(in the rows, 100 means zero)
Each named turn below is shown by a few rows before and after it. Which turns, in which order, take the first row of each later pair to the second? The first pair is answered.
turn K_862:
[75 89 106 114 118 142 108 123 121 116 102 99 100 122 90 97 110 117 111 127 79 83 74 95 94 97 98 100 109 84 102 96 92 93 82 117 116 83 87 102 93 97 81 91 112 88 101 79]  ->  [75 96 116 128 112 129 98 118 112 90 105 102 103 124 107 80 105 115 108 104 96 98 72 106 109 96 96 123 107 77 95 92 81 74 81 128 119 87 94 103 105 95 80 84 107 93 107 86]
[100 112 96 108 86 106 102 83 104 100 95 94 94 114 83 112 91 110 99 103 83 110 103 101 88 93 122 95 90 102 105 78 110 106 100 90 98 112 107 113 102 110 99 115 80 94 95 97]  ->  [98 115 101 112 83 101 98 82 101 87 97 96 96 116 91 105 90 108 98 94 89 118 101 106 95 94 120 104 90 100 101 77 104 99 103 95 101 112 111 115 107 108 98 111 78 96 98 102]
[89 108 103 90 117 123 96 112 118 97 88 98 101 102 82 108 111 114 110 106 83 100 99 104 98 115 111 98 107 90 93 92 103 102 101 104 115 108 94 90 102 120 102 96 100 90 83 109]  ->  [98 105 107 115 100 96 85 101 99 76 103 110 105 106 114 87 96 98 102 78 111 116 97 108 116 105 102 122 96 90 88 95 90 88 97 111 114 106 107 97 111 105 100 86 100 98 106 111]
turn K_57:
[96 102 97 122 101 118 106 96 89 100 80 90 89 106 95 89 121 106 86 99 102 95 99 92 101 96 99 103 104 94 102 101 91 105 98 89 106 107 93 110 105 103 89 109 102 85 108 93]  ->  [98 111 99 119 97 109 102 95 89 93 78 86 89 101 95 97 117 102 84 98 103 100 105 96 107 101 107 108 104 98 100 98 92 112 103 85 104 114 102 106 110 106 95 108 97 87 105 93]
[117 91 98 109 107 89 108 102 105 96 103 120 92 105 107 110 75 63 93 93 93 95 104 97 102 94 118 93 97 113 110 103 88 113 89 96 118 96 86 94 103 86 94 110 107 104 98 78]  ->  [116 89 97 110 108 91 110 103 103 98 105 122 91 107 107 106 78 66 94 93 93 93 102 97 103 92 116 93 97 112 109 104 88 110 88 96 116 94 84 96 100 85 92 110 107 105 101 76]
[104 114 91 93 69 94 122 92 89 117 101 92 89 99 104 93 111 85 80 76 114 107 134 101 95 98 90 65 84 131 87 90 71 96 110 92 70 96 121 92 88 98 109 122 101 103 126 100]  ->  [105 115 90 88 71 94 124 92 94 122 100 89 93 97 100 100 110 83 83 82 118 107 127 99 92 102 93 58 84 135 80 90 73 101 113 92 74 91 120 91 88 98 116 116 105 103 126 102]
[89 89 87 99 104 109 86 104 83 102 80 93 111 89 108 58 93 98 112 79 105 97 118 109 125 96 119 109 75 95 111 95 96 107 85 104 97 121 111 102 79 104 106 127 111 122 100 62]  ->  [89 100 89 90 102 99 83 103 91 97 72 86 114 81 104 79 83 88 111 87 114 104 115 109 123 108 130 104 77 104 97 89 101 123 90 97 101 118 117 96 83 110 120 116 114 127 94 68]
turn K_772:
[121 107 83 75 81 83 109 82 85 123 100 109 101 85 100 136 83 89 80 107 85 95 120 86 101 106 105 83 83 113 104 121 104 105 106 89 88 88 105 92 93 74 108 108 104 106 110 96]  ->  [121 104 83 76 80 88 110 87 87 128 102 110 101 86 99 134 84 90 83 109 82 92 120 84 99 105 103 80 84 112 106 121 103 106 104 91 89 87 103 94 90 73 104 109 105 105 110 92]
[106 113 95 93 88 74 105 53 82 86 95 93 102 119 87 42 87 136 74 105 118 101 111 106 98 64 91 137 135 62 108 108 117 49 124 116 111 81 92 89 104 95 101 75 93 122 121 124]  ->  [109 128 97 86 82 59 97 56 94 74 87 86 111 110 85 67 70 116 74 111 137 112 105 107 100 82 108 131 135 74 85 98 122 68 131 105 119 73 103 83 114 100 119 59 100 129 111 130]
[93 110 99 76 105 94 106 92 114 69 106 103 103 82 79 119 113 114 107 100 93 102 118 87 115 106 101 100 114 108 109 105 131 90 124 98 92 142 104 84 94 120 108 117 88 100 90 126]  ->  [93 114 99 75 103 94 103 99 120 72 104 101 106 78 76 130 106 105 112 106 98 103 113 84 115 112 108 93 114 111 100 102 134 103 122 96 96 135 106 82 93 122 113 111 93 100 86 122]

(two turns a pair)
[97 106 99 75 111 75 110 96 109 127 113 96 106 85 121 91 94 95 94 96 110 103 104 80 95 105 72 83 102 122 120 118 88 86 101 120 74 87 81 99 116 77 86 120 100 99 114 96]  ->  [93 112 99 62 115 83 112 98 113 128 103 89 102 81 106 102 101 105 94 103 93 101 117 82 91 111 82 82 106 124 127 115 96 94 105 114 69 99 81 94 115 91 86 125 91 97 100 95] | K_57, K_862
[115 112 99 80 91 66 87 78 102 69 89 115 98 106 109 106 105 87 98 72 105 118 76 123 110 100 99 121 94 109 86 90 91 65 94 106 95 87 105 83 126 79 111 103 101 120 96 140]  ->  [121 104 89 85 85 68 90 94 106 101 91 117 103 97 104 138 89 59 107 96 116 110 69 103 97 102 108 90 87 124 79 92 97 109 88 87 97 64 103 86 110 74 117 96 121 121 100 119] | K_772, K_862
[103 90 98 79 119 106 114 87 85 112 111 101 89 111 93 90 117 131 83 102 70 91 119 100 91 85 81 109 100 86 124 112 97 69 100 101 76 117 88 109 93 105 100 136 82 87 115 107]  ->  [110 110 103 81 99 74 103 74 77 85 106 96 97 97 104 114 94 109 72 90 87 113 135 104 106 97 103 120 96 101 116 106 102 88 109 85 70 128 112 102 108 109 118 127 71 95 113 110] | K_57, K_862
[82 96 98 89 63 109 77 119 108 119 83 91 98 117 106 114 77 114 141 112 151 129 63 92 107 120 79 81 103 82 62 106 56 92 88 118 145 83 135 97 124 66 131 101 131 126 106 52]  ->  [81 91 102 108 50 102 71 108 77 101 91 98 84 122 119 82 90 134 132 78 133 135 101 101 124 103 75 118 98 70 96 111 47 73 84 121 119 120 143 100 129 72 108 124 98 122 114 38] | K_57, K_57
[106 106 94 100 88 89 104 106 97 113 96 96 103 86 92 121 94 79 100 115 101 102 103 89 99 110 107 82 102 116 94 98 108 144 104 86 99 96 109 104 97 103 107 96 110 102 106 92]  ->  [103 87 90 106 92 106 113 103 85 130 105 105 92 98 92 94 114 102 100 107 80 90 109 87 94 91 88 86 99 104 117 110 103 122 96 95 90 105 97 111 86 97 86 116 103 95 114 84] | K_772, K_772
[94 93 105 132 95 113 89 116 106 110 105 109 103 107 121 84 94 89 113 101 117 97 94 98 99 91 97 104 90 86 100 101 88 110 81 103 114 89 96 108 98 94 88 89 115 91 111 81]  ->  [98 97 107 127 95 102 91 98 98 95 108 110 100 107 126 68 99 101 102 86 114 102 103 104 104 86 89 119 91 84 106 106 87 85 88 108 107 103 102 107 105 92 89 96 102 92 116 93] | K_772, K_772
[103 107 129 99 87 81 106 100 104 92 94 86 106 102 82 96 95 81 92 72 99 102 90 88 107 116 102 90 72 115 99 74 92 127 121 65 90 87 125 76 101 105 108 103 108 116 132 100]  ->  [100 99 124 95 93 100 112 113 110 111 92 86 101 104 69 100 106 92 100 86 83 87 89 84 95 115 102 77 74 112 105 75 95 136 116 64 88 86 114 79 90 111 99 111 112 111 126 92] | K_862, K_772
[81 98 105 108 89 116 89 124 105 90 90 102 96 105 88 105 103 107 120 97 87 99 112 107 113 103 113 111 107 95 106 87 101 135 95 96 101 112 98 105 97 110 90 99 96 97 82 72]  ->  [79 91 101 108 95 123 93 123 105 100 94 105 93 110 86 97 109 113 122 100 83 93 107 104 108 98 106 108 108 94 109 90 100 128 91 100 101 108 92 108 94 107 86 102 98 95 86 71] | K_57, K_772
[106 87 124 89 114 125 109 102 127 123 83 108 96 112 94 79 102 123 98 111 80 104 88 103 96 82 100 109 110 88 91 78 106 95 104 124 95 109 98 92 95 103 116 102 96 81 76 113]  ->  [114 96 128 107 97 95 98 92 116 101 92 115 102 110 120 75 82 103 89 92 108 122 86 104 114 82 101 125 100 92 80 79 98 90 108 126 98 105 113 92 107 93 125 89 96 91 89 117] | K_862, K_772
[99 94 94 60 120 127 124 105 121 117 80 97 98 105 72 78 120 125 100 125 73 81 66 92 77 116 76 78 114 93 100 98 111 80 95 114 118 92 90 98 95 105 120 95 120 96 91 122]  ->  [102 101 97 55 118 112 123 85 114 99 79 95 98 103 78 70 121 131 90 110 72 90 72 98 84 117 74 92 116 94 100 100 110 60 102 117 114 104 100 94 106 103 126 96 110 98 94 138] | K_772, K_772
[92 88 66 119 83 93 103 94 78 130 101 118 110 89 106 124 82 81 97 115 98 93 118 70 106 100 134 79 98 124 129 101 127 143 99 68 77 119 90 107 74 100 108 123 87 89 105 92]  ->  [70 100 80 88 117 135 101 110 121 112 75 100 112 98 77 120 105 116 112 134 82 86 89 88 99 122 135 78 125 108 109 79 129 119 100 92 102 115 72 97 82 123 108 112 93 81 70 119] | K_862, K_57
[104 103 99 86 101 86 108 98 104 89 107 97 106 104 109 115 79 82 100 90 110 109 89 106 83 114 110 99 93 112 78 91 114 83 101 95 110 107 106 106 108 94 105 102 99 96 95 112]  ->  [104 88 92 93 106 97 116 103 101 111 116 105 102 109 109 106 86 84 104 97 105 98 83 98 73 102 95 87 90 109 85 101 112 82 93 98 110 98 94 114 98 83 98 107 109 93 104 105] | K_862, K_57
[97 113 105 97 101 89 93 96 103 79 94 93 109 95 107 102 99 97 100 99 109 101 96 116 109 113 103 108 97 99 94 95 103 91 98 96 110 105 106 86 109 102 107 93 101 102 92 106]  ->  [94 98 101 100 111 104 98 103 105 97 100 100 108 105 107 86 108 107 105 103 103 91 84 110 100 102 86 100 97 92 99 99 99 80 93 106 114 96 92 95 100 95 96 97 111 99 99 106] | K_57, K_57
[93 120 126 86 99 92 86 122 105 38 57 54 99 95 106 91 80 115 104 96 129 110 100 95 118 116 142 138 104 116 65 70 109 131 111 101 97 105 125 86 97 149 97 65 119 80 57 98]  ->  [86 87 115 102 107 135 94 158 106 89 64 65 90 107 92 79 99 125 127 116 106 78 98 80 98 98 128 113 99 104 87 77 105 151 89 104 97 88 97 100 69 146 64 82 132 66 60 60] | K_772, K_772
[98 106 113 84 106 101 108 76 102 104 93 91 98 97 79 118 111 108 92 108 84 117 110 99 93 109 109 101 110 102 110 88 103 113 106 93 94 111 94 90 101 103 93 99 91 97 85 116]  ->  [109 98 108 104 89 79 106 69 81 106 110 103 100 99 101 109 99 85 83 94 104 125 111 92 100 96 100 102 95 107 112 99 94 114 103 89 89 105 101 95 99 87 94 96 94 103 108 108] | K_862, K_862
[74 113 112 96 104 139 83 128 121 94 80 86 94 105 80 115 107 116 134 115 84 95 102 114 107 114 110 116 128 87 105 75 112 113 89 112 104 109 92 86 96 131 79 114 84 84 79 87]  ->  [87 105 113 132 80 104 73 109 88 74 105 104 94 112 125 79 93 100 118 75 114 113 107 115 131 94 92 146 111 84 107 87 91 86 86 120 98 110 106 96 104 107 71 109 78 94 114 85] | K_772, K_862
[97 103 107 116 68 82 88 91 77 91 100 100 99 102 111 82 105 112 100 92 95 94 127 97 112 96 93 136 87 79 122 91 80 90 99 87 85 118 102 110 91 96 84 90 73 111 97 84]  ->  [90 104 103 92 86 106 98 100 96 109 88 90 96 96 82 101 116 127 107 119 72 79 126 93 96 104 102 116 98 81 127 87 94 105 102 80 87 118 92 103 81 110 83 98 74 104 76 83] | K_862, K_862
[106 105 111 135 87 108 98 139 100 149 95 107 100 87 81 138 70 60 110 117 87 103 107 82 99 100 134 72 70 122 87 88 93 178 91 66 99 78 106 114 86 111 116 106 110 79 96 73]  ->  [80 105 127 117 125 156 96 157 135 133 74 97 96 107 61 104 106 110 129 124 66 90 73 106 96 110 116 82 97 89 76 73 85 128 85 106 124 76 79 109 89 126 100 101 115 68 69 100] | K_862, K_57
